R: 4 groups of rows, each row roughly a mix of its group's hidden directions:
R (148 x 11):
[[ 31 -22 -63   4  13 -23 -35  14   3 -41   4]
 [-13 -33 -63   9  23 -26  -8 -27   1 -35  25]
 [ 10  38 -18 -31  -9  -5 -58  29  29 -16  30]
 [-15 -20 -32 -24  54 -20  -7 -15  26 -30  42]
 [-10  -3 -19 -14 -36 -23  -5 -53  18  36 -48]
 [ -2 -40  31 -12  34 -23  53  11 -39 -13 -13]
 [-34 -41  20  40 -11  -3  -2   9 -46 -34 -28]
 [ 17  16  45 -39  25 -41  41  16  10  24 -12]
 [  4   0  67  10  23   2  24 -55   9 -20  -3]
 [-11  29   2  -6  22 -34   9 -68 -16  37 -16]
 [-10 -54  10 -34 -23  25  13  47  34  -2  10]
 [-16 -36   7 -17 -14  23 -46  -5  32 -58   5]
 [-20 -13 -11  71 -19  28 -38  10 -15 -23   2]
 [ 30 -17  14  55  29  34  34  20  28  -9  19]
 [ -4  -9  18  12 -45 -56  40  -1 -21 -17 -33]
 [-36 -16   0 -22  17  13   9   2   7  16  79]
 [ 10  23 -36 -11 -19  -8  14 -53  58  16 -13]
 [ 20   9 -23  46  29  34 -36   1  52  -4   7]
 [-61  29 -21   6  -8  -3 -51 -19   6  31 -10]
 [-49   5 -35  19  26 -65  13  -2  -3  14  -1]
 [-10   1  15  21  42 -52 -44  11  21  16 -35]
 [-47  -9  56   0 -10  11  -7  13 -55  11 -13]
 [-11   3  -7 -29 -58   8  12 -60 -16  20  13]
 [-30  16  16 -27  28   0   4 -73  27   4 -10]
 [-10  35 -26  26   9  42 -39   8 -12  51  17]
 [-18 -22 -25 -25 -15 -10 -59 -53  -2  14 -17]
 [ 12  14  40  -7 -14 -78 -14  -9  12  17 -14]
 [ 25 -13  19  36 -27 -24  46 -28  44  19 -15]
 [-35  24  -9 -30  66  17  -9  30   8  22  15]
 [-12  31  -8  28  24  -7  32  57  43 -23   7]
 [  7  -3  23  58 -32 -22 -49   8 -23  20 -19]
 [ 14  16 -26  -4 -17  26  65  38 -24   0  29]
 [ -2  -3  22  -7 -17 -66  -4  53   3 -31  12]
 [-24  30 -33   8 -23   3 -41  38  32 -38  17]
 [-13  46 -32 -30  -3 -49  26   1 -16  21 -35]
 [-49 -11 -10 -15 -41 -14 -31 -33 -43  -2  22]
 [  1 -10  26 -27 -36 -16 -56 -15 -27   0 -46]
 [-21 -18 -16  19 -45  45   3  22 -43 -34 -14]
 [ 30   2 -23  21 -34  22  10  67  10  26  17]
 [  8 -30  24   9  60 -53 -17  28  12  -6   0]
 [ 21  22  -8  15 -47  34  42  14  32 -21  35]
 [ -8 -10  50  48  23  27  35 -20  20  17 -25]
 [ 33  31  36  16  36   8  19  24  42  34 -18]
 [-33 -29  -8 -25 -17 -28  27  44 -41   8  32]
 [ -6  -6 -10   8   4 -13 -59 -26  66  14   3]
 [-16  34  14  -4  17   1  41  54 -12  14  48]
 [  6   6  18   4  50  70  -6  14  28  15  10]
 [ -6   3  24  57  10  12  32  45 -44  -1   9]
 [  0   0  11  -4 -27 -30  -3  35  38 -68  -4]
 [ -7   4 -49 -20 -39  -2 -34  24   7   0  54]
 [ 59  20  34  15  25  16  10  27   6 -46  -3]
 [ -7  33 -23 -10  21 -19 -31   3  14  31  67]
 [ -2  -3   2 -42  45  47  15  19 -37  33  10]
 [ -7 -38  12 -42  20   5 -60 -28 -24 -10  18]
 [ 34  26  11 -47  15 -25  55  -2  -9  16 -28]
 [ 24 -21  29  -9  11  31  31  19 -40 -45  35]
 [  2   4  11   1   8   7  51 -11 -36  17 -68]
 [ -9 -20  11 -31 -46  -6   9   9 -25 -18  66]
 [-36   0  21 -52 -51   4 -24  -4 -12 -29  24]
 [ 12  23  -2  17  -4   5 -54  69  18   6  13]
 [  6  13  22 -30  44  50 -28  37 -30  -6   9]
 [ 10  21   9  29   9  54  10  25  19 -60  -4]
 [ 19  40  20  38   5 -16  32  -8 -58  -6  22]
 [-24   5  11   4 -36 -15  58 -52 -13  26  -3]
 [ 32  61  10  29  -2  41  28 -23  -4 -22  -2]
 [ 17   6  -7 -43 -40 -24  18 -43 -13   5 -49]
 [ 18 -55  33  38  -4 -11   5  16 -14  25 -46]
 [ 34   7  14   3 -32 -59  10  37  11 -39  -6]
 [ 27  -2 -27 -11  56  50 -29  26   3  13  13]
 [  0  37  31  28 -16 -37 -28  55  -3  25  -3]
 [-28   8 -44 -55 -15 -35 -24   2  -7 -32 -14]
 [  8  65 -16  11  -3  51  25  11   5 -23  23]
 [-19   0  -1   8 -34  25 -47 -57  32  13 -20]
 [-15  18   9   9 -26 -18 -33  31  23  16  68]
 [ 25   9  26  37   2  12  19  43  23 -19  56]
 [ -7 -52  51   7   9   6 -52 -18 -16 -17  -8]
 [ 21  21  -9   6 -59 -32 -50 -22   1  25   6]
 [-40 -35  10 -24  37 -39 -27 -44   3  -6  13]
 [ -4  -3  15 -18 -16  22  36 -69 -28 -21 -23]
 [ -4  -1 -44 -21  16 -34 -27 -45  28  -2  42]
 [ 35 -29  -8  -6  -2 -23  71  30 -19  10  -5]
 [ 53  33 -18 -13 -50 -20  23 -30 -17  12  -4]
 [-15  26  -3 -27 -12 -60   0  52 -25 -18  -8]
 [-54  -3 -22 -64  13  12 -20 -16 -22 -10  -7]
 [ 21  43 -25  26   6  -7  -4   1  71  10  18]
 [-44 -23   2  27  12   9 -23  46  17 -40  35]
 [ 34 -28  35   6 -33  13 -28  48 -36  -3 -21]
 [ 11  10 -36 -38 -41  19 -47 -11  18 -23  32]
 [-26  64 -22 -45  16   6  -6  28  15  24   5]
 [  6   8 -10  38 -40 -26 -36  -8  47 -41   0]
 [ 25   5 -22  -2 -50  24  15  15  57  12  32]
 [ 19 -24 -14  -3 -34 -32 -43 -30  12 -32 -44]
 [  3  -6  51 -43 -24   4  59 -17  -1   3 -15]
 [-34 -10 -23  45 -43  30 -36  -9 -12 -34   6]
 [ 10  -2  10 -22  -2  43 -13   3  76   2  25]
 [-14  26 -36  13  11  53   5  26  32 -47   2]
 [-16  18 -14 -70   4  15 -10 -12  19   1  51]
 [ 22   8  -5 -32 -28 -60 -18 -11 -13  -5 -50]
 [-39  13 -14 -26  42  27 -27 -27  32 -21 -35]
 [ 11 -30 -12   4  -5  18 -43 -57  26  -2 -43]
 [-11 -47  21   5   5  -8  23  13  10 -22  71]
 [ 29  10  27  -5  30  46 -44  26  21 -13  34]
 [ 18   3  24 -24  36   2 -27  20  -1 -55  47]
 [-15  12  20  27  19  35  55 -34 -37 -17 -16]
 [ 25   6  32 -12  55  17 -43 -18  20  36 -16]
 [ -8  -2 -17  27  -1  10  -5  42  24 -73 -15]
 [ -6 -13   9 -32  42  18 -49 -27  14  19 -46]
 [ -1 -19  70  34 -12 -15  17 -20   2   3 -41]
 [ -1 -34 -21  16  -7 -63 -28  16 -40  24 -12]
 [  1  12 -13  -2  24 -40 -26   1  27  56  47]
 [  0 -10   1  44 -20  20 -63 -35   5  28 -19]
 [ 10  31  -5  24  45  -3  38  58  -7  -9  22]
 [-42   8 -52 -26  15 -16 -21   8 -46   6 -27]
 [ -7 -33  17   6  18  27  54 -53 -16 -22  12]
 [-14  28  14  45 -24 -14 -15  52 -25  14  38]
 [-51   4 -12  23  -6   1 -52 -32  27  34 -13]
 [ 24  16   7  26  21 -18  35   9  41  62   4]
 [ 56 -13 -19  24 -56  12  -4  32  13  16 -12]
 [-46  16 -39  -5 -32   5   1 -50  14  37 -11]
 [-11 -16  -7   7  -1   8  58  28  -6   9 -66]
 [ 18 -59  10 -39 -19 -19  38 -32 -22  -5  -6]
 [ 69 -13  14  29 -40   1  -1  23 -23  23  -3]
 [ 12 -38  27  24  38 -33 -53  24   9   4  16]
 [ -4 -17   8  -5  25 -34 -69  34  25  -2  22]
 [-33  28  -2  24 -18  -7 -18  32 -48  32  41]
 [-33 -24  34 -50  18  10  40  23 -33   9  14]
 [ 16  48   3 -13  16 -37 -37  38  37  20  15]
 [-24  36 -11 -20  24   2  -5 -71   8   8 -32]
 [ 30 -17  -6  38  42  37 -56   5   1  11 -13]
 [-18 -34   1   8 -38 -15 -30  15 -22 -65 -12]
 [-16  21 -29 -17  50  12 -11  -9  41   9  52]
 [-22  -9  13 -47   9 -66  -9  36   4 -18  -5]
 [  4 -13   2  53 -32  28 -26 -29 -11  29  44]
 [  6   1 -16 -26 -11   4 -28 -67 -12  47 -23]
 [ 23   9 -26  41 -48  24 -42 -40   4   6  -4]
 [-16  60 -12 -15   6 -10  25  62 -15  -7   4]
 [-27  13 -24   9   6 -48  30   1 -63  18 -11]
 [ -8 -29  19  14  35  41  21 -38 -34  41 -11]
 [ 39  32  20  31  20  37  26  39  -4 -33  10]
 [ 33 -36  24  40 -11 -45   5   5 -33  19 -30]
 [-17  42 -45 -65  -8  -3   0 -15  -9  18  10]
 [ 15 -23   3  17  11 -11  80 -16 -15  14 -29]
 [ 10  27   3  29  28 -71  -2  23  32  11  -5]
 [ 35  33 -11  -2  25  -4  -6  59  28 -21  37]
 [  2  12   3  21  17  42  41  30  30 -19  51]
 [-52  13 -26   7 -44  25 -10  26 -36 -22  18]
 [ -2  20 -13 -18 -16  34 -20  15  32 -27  67]
 [ 38  18 -46  59   7   4 -12  10  37   3 -11]]
the one row of each list that fits no group (the others fit one group, some only roughly):
- j935: [  6  -7  17 -32  37 -65 -30  -3  22 -26  11]
- j364: [  5  41 -37  23 -36  -9 -13  39  -5 -49  -8]
- j28: [ 15 -18   4  -9 -25 -46  41  12 -53 -34   4]
- j567: [ 14  30 -39   8 -18  -5  -5 -39 -39  17 -53]
- j743: [-26  -3   8  29   1  33 -44  11 -25 -52 -33]
- j810: [-49  26  -6   3   1 -53  40 -18  -1  34  16]
- j828: [ -7  47 -32 -42 -30 -33   4  24 -30  -2  25]
- j771: [-30   6  52  -8   8 -58  14  -2 -16  39  -3]
- j239: [-66   3 -21  42 -20  28  10 -27 -11  -1  23]
- j96: [-19  29 -29  20 -10  33  29   8 -47  20  44]
- j533: [-61 -18 -27 -37   0 -39  37  -9   3   7  -5]
- j777: [  4  39   0 -17  30  46 -35 -27  46   2 -16]
- j185: [-24 -24  26 -41  57   6  34  -3  17  25  17]
- j166: [-2 11 18 71 14 52 -1 22 -7 17  3]
- j768: [-21  27  59  10  31 -23   8  34  41   1   6]
 -> j743
- j289: [ 46 -33  50  14  27  -4  25 -22 -36  -1   4]
- j738: [ 15  32   9 -55 -25 -12  -1 -32  -9  52  18]
- j106: [-22  80 -21 -16  -1  -6 -15 -27   6   1 -24]
- j655: [  8 -42  44  24  12   5  38 -11   0   8  54]
- j621: [ 28 -32  -7  30 -38 -47  13  30   2  42   4]
- j419: [-26 -45   0  -1  21  29 -13 -54 -15  32  29]
- j465: [ 41 -35  44   1  -1   2  12 -44  10  43  18]
- j147: [ 42   6 -13 -57  -1  26 -27  42  15 -19  11]
- j82: [ 28  13  38  -6  26 -40 -33 -22  19  50  -5]
- j816: [ 11  11  41 -14  11 -29 -30   0   9  71  -5]
- j145: [ 11  32   4  24  -8 -41  -9 -48  38  14  41]
- j159: [  6  31 -42 -12   5   5 -38  14 -57  27 -25]
 -> j289
- j449: [  2 -45 -23  17  -6 -19  54 -15 -40 -23 -25]
- j601: [-31  40 -41  17   3 -13  -2  -9 -48 -45  -8]
- j711: [-10   0  37 -72  29  21   9  26  12 -18  10]
- j35: [ 14 -38  -5  45  -1   7  35  16 -24 -58   2]
- j677: [ 36 -17 -13  -2  -1  25  14 -67  -7   1 -46]
- j9: [-40  27  26 -40  13  21  -8  10 -40  44  14]
- j578: [ -4  16 -14   0 -13 -25  25  57 -25 -59  -7]
- j379: [ -5 -40  37  46  31 -21 -27   5 -25 -11 -33]
- j604: [ 19  33  31 -20  10 -10   3  33 -58 -32 -26]
- j721: [-53 -25  26   7 -29  17  31  31  -2   0  43]
- j569: [-19  -7  -6 -26  24 -19  42  38 -38 -47 -10]
 -> j721
- j780: [-11  43  -6 -47  10  29  -6  -5  -8  56  28]
- j487: [-12 -26  15 -47   1 -17 -55 -26   9 -33  29]
- j540: [ 43   8  10  -8 -38 -26 -22 -46   6  48  -9]
- j872: [-43 -42   1 -32  32 -14  11  22  12 -37  35]
- j873: [  2 -15 -11 -44  -1  44 -65  14   4 -17  14]
- j676: [  9 -27  35 -45 -11  14 -44 -34  -4 -41   9]
- j454: [-65 -37   0 -16   8  -5   2 -39 -38  14   7]
- j117: [ 36 -23  24  23  65  -9  36  15  -9  -4  18]
- j727: [ -4 -29 -22  29  34  67 -12   0 -31  11  -8]
- j134: [ -5 -39   3 -44  -2  -4 -39   6  10 -26  58]
 -> j117
- j229: [ -7 -12   4  52  15 -58  22 -31 -17  12 -29]
- j542: [  2   6 -24  37 -12  37 -36 -36 -23   7 -51]
- j120: [-23  24   8 -42 -43  46 -22  33 -25   8   8]
- j867: [-33  10 -13  19  27 -29 -39  -8  54 -20  31]
- j431: [ 33  21 -33  43 -29 -18 -10  -9 -43   1 -39]
- j805: [  8  11 -31  41  -7  -2 -13 -15  69 -32 -11]
- j706: [-23 -12 -38  11 -35 -25 -41  -1 -23 -48 -23]
- j365: [-22 -11  -6  -4  -7  75  19   1  12   6  48]
- j343: [-12  16 -11   8  -9 -27  42 -28  47  18  52]
- j482: [ 23 -15  34   6  -7 -35  27  16  13  39  57]
- j603: [-34 -47  13 -56 -16  13 -14  -3 -28 -31  -7]
 -> j365
- j598: [-23  -1  -6  20  18 -40 -21 -32  41  29 -48]
- j426: [-17 -16  33 -34  65  -1  31  18   3   9 -27]
- j248: [  7  24   6 -14 -31 -18 -45  -1  63  13  31]
- j218: [ 61  36   8  18 -34  39   2 -21   4  26   0]
- j71: [ -2   3  20 -46  32  16  -7  -1  39  57  24]
- j84: [  9  40  10   6 -50  11  53  -3  -1  40 -20]
- j627: [-10 -43   0  33 -37 -27   3 -45   5  45   2]
- j497: [-26   4   4  14   4 -34  60  19   8  32  45]
- j429: [ 24  25 -49 -18 -40   7 -10  21  -1  47  30]
- j390: [ -5 -48  29  38   4  -5 -47 -26  36   7 -14]
 -> j627
- j794: [-21   3  51 -29  62  16  13 -26 -13   3 -14]
- j643: [ 21  11  -9 -22   1   1  -2  74 -22 -16  44]
- j887: [ 37  -1 -11 -11 -37   0  35  -4 -46  23 -48]
- j838: [-36  13   0  17  15  19  43  33 -60   4  14]
- j644: [ 20  22  26 -23 -12  -2 -54  47 -32 -26  -8]
- j853: [ 62 -23  16 -36 -23 -22 -15 -25   4 -20 -30]
- j22: [ 29  56  22  23   2   2 -10  50  -3  21  33]
- j226: [-16  -1 -19  27  39 -31  31  59  -6  30   3]
- j614: [-36  -1 -16 -25  53  -9 -16   1  49  36  -5]
- j413: [ 17  39 -30  -5 -51  39 -24  14  34 -14  13]
 -> j22
- j707: [-49  20 -44  54 -16   3  -8  15 -27  -2  16]
- j493: [ 33 -51  49  -1 -17  29   8   4 -28 -33   4]
- j267: [  8  -7  47   1  35 -43 -11 -37 -16  43 -14]
- j686: [ 10 -29  16 -54  25  -7   5 -47  39  27   1]
- j479: [-43  -5  11   6   4 -42  10 -66   3 -24  20]
- j566: [-19 -50  18  19  13 -28 -21  26  42 -21  38]
- j733: [  3  14  28  -8  32 -25 -68 -10  24 -34  -3]
- j877: [-20 -28 -30   4   8   1   3 -60   9 -16 -55]
- j539: [ 13   3   0 -39 -28  -5  -9   9 -80  14  -1]
- j422: [ 30 -17  17  22   1  28 -49 -17  49 -30 -21]
 -> j877
- j39: [ 44 -28  21 -11   5  28  35 -51  13 -33   3]
- j684: [-26 -39  22 -19  47   2  19  24  33 -37  22]
- j772: [-14   1  32  43  10   2 -38  54  23 -17 -28]
- j407: [ 24  10  66 -11   6 -32 -24 -16  -1  39 -24]
- j599: [ -4 -11  16  -6  46  25 -46 -16 -33  50   0]
- j640: [-15  34 -10  -6  17 -37 -53 -17 -20  23 -44]
- j461: [-13  80  -6   7  20 -10 -36  -5  22 -14  -7]
- j700: [ -5  -5  21 -32  -3 -41 -30 -10  38  40  43]
- j486: [ -3 -23   2 -47  -9   4  13  42 -50  44  -3]
- j745: [  8 -31 -47   5   3 -27 -43 -34 -43  17  -4]
 -> j640
- j841: [-10 -27  53 -18 -32  -2  -2  11 -59  -7  22]
- j979: [ 43  -5 -17  -5  -5  26 -67  37  16   7  15]
- j13: [ 17 -18  23 -14  20  23   4 -35  66  20  31]
- j110: [ 25  -2 -36   0  49   6  -6 -39  23  46  25]
- j121: [-12  17  34  34  18  -9 -41  41  12  18 -46]
- j257: [-11  -2  40 -28   3 -25  65 -36   9  19   9]
- j693: [ 11 -23  17  -3   3  18 -36 -48  42  43  26]
- j528: [-17   6 -59  45  -6 -33 -14  18  15 -35  16]
- j923: [ 63 -18   6 -20  53   6  -7  16  13   3 -33]
- j126: [-14  -9  36 -40   6  37   8  11  18 -36  52]
 -> j841
- j946: [  7  27 -17  20 -25 -49  28 -52  -4  30 -15]
- j107: [-32 -27  27 -59 -10  25   9 -26  26   6  32]
- j220: [-15 -18   0 -17 -60  -7 -53   5  12  -4  42]
- j832: [ 41  41  -6 -12 -11  -4  29  63 -23  -7 -12]
- j629: [  9  16 -53 -43 -15  20 -36   4 -24  29 -27]
- j874: [-28 -11 -14  39  25   8  44   3 -53  29 -14]
- j273: [-37 -35  35   2 -10  51 -23 -30 -33 -10   7]
- j40: [ 10 -35  27  27  -5  -7  12 -29 -60  40   9]
- j650: [ 14  -2 -27 -50 -23  21 -25   3 -39  45 -24]
- j6: [  0 -32  36  32  31  30  33  22 -38 -23  21]
- j340: [-23 -23  31  -5  37  20 -27  -9 -18 -42  50]
 -> j220
- j764: [-15 -79  17  19  26  10   8 -17  -9 -28   1]
- j551: [ 33   3   5  50 -11  -7  10  12 -38  -5 -61]
- j934: [ 44 -30  30 -17  -4 -30 -23  22 -48 -25  17]
- j611: [ 34  -7   8 -26  40 -62  20  28  10 -20   8]
- j529: [ 10 -13 -24  51 -49  11  -2  -3 -16 -40  36]
- j136: [ 46  12 -11  13   4 -19  71  18  19   6 -24]
- j321: [ 26  32  13  -6  30 -33 -33  56  -7 -24 -19]
- j987: [-63 -27 -32 -12 -13 -18  15  16   5 -48   0]
- j563: [ 17 -10   1  48  18 -31   0  26  31  43 -41]
- j263: [-15  38  14  16  43 -40  39 -18  11  40  11]
- j605: [-43 -37  24   0  14 -34 -43  36  20 -19   7]
- j404: [ 24  26  27   2 -18 -26 -23 -13 -30  62 -28]
- j60: [ -6   3  -7  -4   3 -11   2  34 -87  11   5]
 -> j934
- j128: [-17   7 -14 -40   6  52 -15  16 -53 -20 -25]
- j67: [-26   5  12  47  30  54 -26  24  27  17  -8]
- j388: [  5  11 -35  34 -17  10  31  22 -59 -36  -6]
- j411: [ 12 -15  25  -5  22 -38  67  -2  22  26  25]
- j606: [ -4  -8 -21  20 -22 -62  20  26 -30  45   4]
- j255: [-30  19  -5 -25 -45 -41  25 -51  -2  15  10]
- j673: [  4 -21  16   7 -26 -21   3  11 -82 -17  13]
- j484: [ -7 -19  22 -16  -3 -46   0  37  43 -27  44]
- j783: [-30  72 -19  19   2   9  -7  37 -25  11  -9]
- j180: [-22  20  16 -13  10 -50 -64  15 -12  -2 -28]
- j822: [  9  43  -3 -32   8  18 -18  27 -29 -48  40]
- j89: [ 18 -20 -44  17  47  28  32 -42   1  21   2]
- j547: [ -6  63   0  31 -17  -9  -5  51 -29  21  -4]
- j554: [ 45  41 -32  26 -29  -7 -29 -27  18  26  16]
 -> j411
- j889: [  4  22  -9 -29  50 -59 -15   8  30 -15  14]
- j102: [-29  10 -10  22  -4  -7   2 -67  -8  51  22]
- j32: [-27  -3   0 -45 -38  30  42 -25  26 -25  21]
- j300: [-11  21 -58 -16 -14   2 -50 -13 -21  25  33]
- j440: [ 15 -13  53 -40  18  13  -8  57 -18 -17  -6]
- j398: [ -8  -4  13  29   3 -66  -6 -60  -6  -1 -11]
- j304: [ -2  -4 -13 -21  28 -44 -53  31   5 -39 -21]
- j919: [ 10  -2  13 -43 -11  47 -21  39 -18 -21  44]
- j50: [-11 -18  47  21  34   5   0   6  37 -41  42]
- j31: [ 42 -10 -40 -46  -9  40 -20  23  -8 -28  11]
- j438: [ -3  34 -48  -2  -5  -5  50 -39  35  18  -2]
- j272: [-19  11 -50 -19 -16  57  12 -20 -15  12  37]
 -> j304
- j280: [  7  22  -1 -54  10 -25  49  -5 -12  29  40]
- j729: [-24 -11  30 -28  -3  22  23 -21 -60  41  -3]
- j437: [ 35   9  35   1  23  21  26 -37  51  31  -7]
- j944: [  1 -23  -1  73  14  31  -2  18 -28   8 -31]
- j620: [ 45  -5   0   8  19 -50 -60  23  -3   2  -9]
- j795: [-15  19   0 -22  -1 -13 -73  20   4  45  12]
- j833: [ 33  31  37   1 -13  42 -23  28 -29 -41  -4]
- j222: [ -6  13 -31 -11 -30  18  30  57 -50   5   5]
- j862: [-43 -16 -27 -18 -10  15  45 -47 -29   1  23]
- j336: [ 15 -29 -41  -8  31 -27  47  25 -26 -28 -18]
 -> j795
